(in the rows, 128 means zero)
A single turn carries every row of the set below to another of its rows. Some are shown first; where does it send the rows asked next?
J139: [119 114 149 115 132 174 136 130 139 139 144 123 122 152 148 138 146 133
 121 137 128 135 133]
J631: [100 102 162 137 119  89  99 128 124 111  98 103 126 150 103 117 154 132
 128 172 143 106 108]
J154: [103 140 168 171 128 105 142 101  98 137 131 126 113 133  81 119 132 122
 126 147 135 103 143]
J226: [110 121 134 183 118 124 128 100 109 125 137 123 101 103 126 144 115 133
 129 156 119 139 122]
J364: [120 104 149 128 107 153 137 128 101 141 152 114 144 136 102 115 146 117
 127 123 119 139 165]
J477: [113 105 146 140  93  90  84 130 109 115 118 145 130 153 117 130 132 127
 135 138 120 131 113]
J840: [109  95 176 133 119 144 113 137 134 127 105 126 104 149 112 140 147 110
 113 145 150  93  95]
J336: [ 98 145 152 144 115 134  80 134 102 123 112 134 124 125 100 114 150 125
 129 172  99 113 130]
J681: [112 111 138 150 174 128 123 128  86 125 120 102 124 157 158 108 147 138
 141 152 125 110 145]
J171: [ 83 127 156 140 132 115 120 134  83 122 117 112 125  83  97 124 140 128
 143 156 119 118 130]
J118: [ 80  86 119 148 126 157 148 114 114 130 166 109 121 149 101 138 146 125
 122 129 139 130 139]
J706: [125 117 139 147 107 127 150 132  99 124 152 135 133 115 120 115 134 147
 139 146 100  95 156]
J39: [148 113 133 155 132 115 123 130  81 124 129 123 113 127 124 119 129 137
 134 171 154  90 128]
J82: [102  98 161 135  91 172  98 137  88 133 127 117 108 139 108 133 157 115
 121 156 113 114 114]
J698: [ 92 108 166 131 131  88 122 130  94 129 116  97 121  94 108 130 142 128
 135 159 151 116 120]
J489: [107 128 138 139 144 117 129 116  96 137 139 100 126 151 164 127 186 141
 118 139 129 110 141]
J646: [112 119 141 139 167 183 126 127 102 123 126 122 122 172 115 121 142 124
 131 152 134 120 126]
J442: [102  95 148 120 136 150 139 115 109 135 147  90 128 184 124 134 169 129
 116 148 150 120 126]
J951: [107 105 140 150  91  99 153 118 111 131 125 112 100 127 113 109 135 147
 142 153 160 137 141]
J300: [ 55  99 140 138 147 129 119 115 104 123 120 132 104 173 143  98 145 132
 126 158 124 122 131]
J548: [124  98 141 144 156 148 138 128 122 126 128 127 108 151  98 134 125 118
 125 139 178 123 120]
J648: [ 87  98 118 159 151 138 140 103 130 116 143 108 135 147 106 140 149 108
 114 117 144 119 126]
J918: [ 58  81 141 139 107 163 123 138 135 122 123 124 105 146 115 121 142 119
 131 138 125  99 124]
J125: [ 87 107 134 153 114  93  78 124 119 120 121 151 127 154 121 129 120 117
 134 134 124 115 119]
J813: [ 68 118 146 135 127 102 127 130 118 127 126 113 119  77 124 134 138 129
 137 144 134 119 129]
J416: [ 67 101 137 138 101 111  96 126 151 125 130 116 122 123 140 126 137 133
 128 159 108 118 134]
J701: [142 114 159 131 115 165 132 130  99 144 153 127 120 134  97 140 143 122
 117 135 132 142 138]
J988: [ 94 116 162 123 110 130 114 110  87 133 134 126 111 158 146 123 176 136
 106 159 103 143 116]
J304: [104 107 116 161 128  98 150 110 121 117 150 118 122 126 130 140 150 141
 120 145 141  80 125]
J414: [129 130 154 134 154 129 144 136 114 121 118 122 131 140 160 116 163 147
 135 132 110 121 142]
J460: [ 84 116 132 144  93  96  85 125 102 120 127 148 132 159 104 121 147 124
 136 133 117 120 125]
J191: [111 118 185 126 151 123 120 124 125 123 104 148 107 159 147 116 139 130
 114 150 121 127 111]
J944: [149 109 133 140 142 146 112 128 105 130 118 119 117 136 118 127 132 110
 122 143 176 141 124]

J631 goes to J416
J918 goes to J82
And these:
J548 goes to J118
J648 goes to J364
J226 goes to J154
J414 goes to J681
J139 goes to J646
J304 goes to J706
J191 goes to J300
J698 goes to J813
J125 goes to J460

